Each row is where one point has got to under a steady rotation. How many steps took it there?
The counts run from 0 to 506.
[139 123 108  80 143 145 129 163 133 179  76 112 108 119 116 129 135 151
 166 129 100 109 108 168 157 144 111 119 129 125 158 168 177 156 117 138
 101 179  75 101 158 113 149 100  79 128 112] | 378
[149 127 106 160 111  92 117 108 148 141 123 123 111 135 139 106 143 106
 152 146 132 126 113  78 129 172  87 104 118  73 111  99 157  74 141 108
 105 104  60 127 105 144 181  90  96 151 118] | 439
[145  92 127 107 120 120 109 146 139 174 132 122 116 155 121 147 148 103
 162  95 105 127 125 135 108 164 114 133 125 103 188 116 161 101  78  94
  98 145  56  77 150 130 124 101  97 127  62] | 294
[132 155 117 123 124 115  99 130 112 174  99 139 120 134 147 125 158 107
 144 146 122 125 103 165 116 171 104 117 125  99 126  87 139  74 105 110
  83 116  65 133 121 111 146  84  69 134  82] | 63
[143 146 122  72 111 118  73 158  82 169 112 141 148 136 138 138 125 120
 140 126 128 114 141 114 122 140 106  99 138 104 135  64 151 130 125 107
 100 131  74  82 133 121 138  78 117 137  88] | 292
[128 150 113 109 129 118 104 118 106 105  96 139  99 102 160 132 148 120
 149 119 114 112 109  99 165 179  99 127 128  95 113 129 165  74 196 136
 100 120  81 119 122 123 160  86 113 150 107] | 406
[172 109  94  79 118 125 129 127 158 168 138 131 133 161  97 119 130 138
 139  78 123 102 132 109 118 125 129 113 141 105 138 136 141 170  95  53
 124 157  73  88 157 142 177 104 111 143  97] | 167
[150 133 137  48 144 142 152 170 125 151  81  97 132 178 157 141 133 138
 149 105 107 138 121 140 132 143 121 144 102 114  90 157 126 137 101 114
 122 158  61 113 138 154 151 102  98 135  89] | 364
[136  87 149  51 103 116 108 141 123 166  96  98 108 148 136 142 109 114
 172 135 144 165 150  97 134 162 102  81 161  65 147 109 131 122 120 149
 107 150 107  93 175 161 130 116 121 135 116] | 258
[169 151 113  68 151 139 114  93 142 112 123 140 104 149 138 135 136 147
 125 115  94  91 127 107  92 134 124  85 124  77 104 126 137 160 164  72
 117 134 120 114 168 161 160  88 109 170 148] | 445
[149 122 135  58 154 140 134 104 144 128  39 151 126 176 133 127 106 151
 118 144  92  92 134 129 121 116 108 105 148 105  70 131 111 133 124  88
 123 150  89 103 154 162 154  86 109 132 116] | 448
[156 127 112  94 131 126 102 153 104 153 144 120 140 182 158 149 170 115
 132 131  98 137 120 118 126 130 134 149 109  65 117  99 148 106 111  61
  96 134  54  90 151 101 155 102  80 150 108] | 65
[132 169  93  87 159 153 158 137  55 123  82 127 146 146 182 103 144 123
 108 161 140  80 141 103 142 119 113 139 109 107 123 125 141  95 154 146
 113 129  83 106  96 144 149  92  94 140 154] | 106
[140 158 109  92 158 123 154 102 102 123 111 135 142 145 120 109 117 131
 175 120 158 144 155 119 114 103 140  91 155  93 150 116 142 122 106  97
  73 100  43 130 125 113 136 103 104 115  84] | 205
[141 121 101  89 137 100 156 131 126 155 112 109  87 121 155 119 155 100
 142 118 164 144 111 110 107 198  88 110 142  80 177 101 130  62 132 138
 105 125 103 135 142 149 117 105 105 133 132] | 12
[137 129  91  90 158 114 143 150 114 154  86 116 130 126  84 131 160 122
 148 108 166  93 148 143 113 142  76 128 171 109 183 150 146 127 115 109
 118 121 128 101 116 121 131  65  82 147 108] | 23
[140  96 135 136 139 129 150  94 131 135 116 100  89 103 179 136 122 137
 173 126 110 109  96 131 123 142 115  61 117  83 151 148 174 105 124 112
  65 118  71 114 140 155 140 112  92 113 153] | 476
[124 138 126  28 137 108 117 133 154 142  94 147 142 134 130 146 133 112
 100 122 114 164 154 102 131 159 113  97 143  83 161 115 114 110 130 124
 125 163 119 125 196 145 119  86 112 147  96] | 273
[ 96  93 139 106 139 149 158 123  87 124  63 135 117 172 188 163 147  96
 144 142 127  90 119 131 142 124 135 121 123 107 148 148 134 111 117 120
  89 113  61 119  92 139 139 107  74 128 100] | 334
[106 149 116 103 159 151 118  86 101 144  83 154 131 154 136 116 125 122
 164 154 106  84 148 124 112 114 136  91 166 108 181 138 142 139 116 126
  72 121 103 123 116 136 129  68  87 134 131] | 74
[105 149 112 101 117 115 134 138  79 110 108  86 110  86 192 146 132 116
 168 117 144 138 124 136 134 163 110  65  93  70 151 110 154 119 161 131
  88 108  91 122 143 135 138 104  72 129 153] | 245
[148 111  85  71 161 132 117 106 101 126 122 139 112 123 144 142 171 114
 111 109 137  90 145 116 113 133 121  96 168  91 174 125 153 111 177  89
 113 119 164  99 136 107 146  87  86 159 159] | 285
[115 133 101  60 129 108 147 151 132 134  98  93 145 139 130 121 146  90
 114 135 172 186 148  97 127 131 101 121 109  82 144 109 107 104  95 127
 124 170  87  98 170 154 136 110  80 117 115] | 240
[128  97 111  76 150 126 117 185 111 136  82 118 159 114 146 152 145 121
  81 111 128  93 126 136 125 120  85 124 121 129 138 141 137 127 129  91
 130 153 125  80 138 154 131  74  69 130 115] | 21
[102 120 113  96 146 138 126 103 136  86  86 100 111 138 181 157 128 118
 113 120  97 121 103 113 125 126 143 106  85  81 145 134 129 117 134  82
 107 154  82 133 189 149 132 114  84 139 137] | 459
[132 180 107  60 130 117 141 141 112 145 104 109 134 141 100 126 117 121
 143 144 163 155 156 110 102 164  88  67 132  65 130  92 111 118 137 155
 116 104 109 143 149 180 137 104 101 127 131] | 486
[108 134 134 125 116 100 102 141 156 176  88 164 121 154  98 131 148 107
 140 151 115 103 130 136 113 171  64 107 125 112 138 108 145  89 102 132
 113 112  73 116 120 151 143  72  85 158  75] | 308
[133 184  89  95 131 137  90 145 118 177 128 155 127 158 119  98 142 111
 103 170 135 108 129 113  77 144 104 119  92  93 127  69 126 102 118 107
 111 144  93 115 150 149 141  98  68 144 135] | 325
[143 114 104  71 163 159 162 132  91 140  66 125 142 155 205 116 146 125
  88 139 103  99 131  99 140 118 136 119 127 124 114 152 139 115 122 118
  96 161  84  87 129 153 149 102 111 120 130] | 105
[130 150 102  96 125 135 134 104  95  87  94 123 111 129 192 131 129 124
 118 135 118 105 105 124 108 116 127  79  75  89 130 100 136 134 163  74
  97 129  82 124 148 151 141 101  70 131 144] | 460
[118 107 123  65 128 125 123 104 156 177  83 157 118 157 121 144 138  99
 131 139 135 125 129 102  91 164  94  89 188  96 172 100 103 109 117 134
 117 151 138 114 145 162 129  92 109 137 114] | 42
[146 128 102  94 153 159 121 124  80 139 145 109 120 178 176 164 162 106
 128 125 117 101 134 118 106 116 140 112 103  82 147 127 145 141 146  64
  96 115 128  91 132 123 172 115  64 159 154] | 69
[135 112 130 104 131 124 150 120 133 114  97  93  72 146 173 146 115 126
 150 153 121 124  96 115 106 166  87 110 104  73 123 131 146  84 145 125
 105 134  98 131 162 166 133 116  95 143 155] | 228
[128  88 149  94 116 135 106 140 108 138 134 124 130 111 172 163 146 113
 135  94  75 141 119 110 150 136 149  93 122  80 151 123 162 113 131 106
  95 132  82  72 154 132 151 105 109 149 107] | 32
[123 115 126  65 105 108  82 148 129 160  79 156 139 140 127 139 125 108
 142 143  93 132 134 130 111 139 111 122 143 107 154  84 140 119 102 116
  97 180  75  76 165 133 136  91 103 121  83] | 291
[174 138  65  38 147 121 137  98 116 138 104 156 135 148 148 122 133 127
 138  96 134 148 140 110 117 135 149 100 174 104 145 109 111 141 145  86
 109 152 121 119 169 116 153  90 114 140  96] | 416
[119  97 151  71 113 117  96 133 146 152 106 154 110 157 158 138 126 102
 129 120  87 136  94 108 114 171 120 117 141  99 134  94 122 104 104 129
  87 134  69 123 156 174 121  92 114 147  65] | 46
[133 130 110  54 125 135 131 121  93 109  97 135 167 160 135 122 109 132
 135 129 132 152 157 115 123  92 142  96 146  79 113 106 109 162  98  88
  96 128  65 117 146 130 164 101 116 129  93] | 204
[161 109  67  91 123 116 172 111  89 184 111 101 121 128 160 103 136 101
 153 101 184 143 141 106 125 164 114 103 151  99 171 120 116 114 128 152
  86 122 106 113  97 130 183 134 105 137 119] | 384
[137 115 123 106 196 145 139  91 112 130  90 164  92 151 171 126 150 125
 130 160  96  86 114 120 121 132 133 122 173 104 136 139 156  75 140 113
  77 108  99 122 134 121 138  77 101 139 136] | 319
[154 161  92  42 172 120 146 129 114 121  79 116 144 111 108 145 154 130
 110 144 142 153 167 124 115 121 104  96 133  67 131 129 134 126 163 121
 130 135 158 104 172 137 145  79  83 138 157] | 500
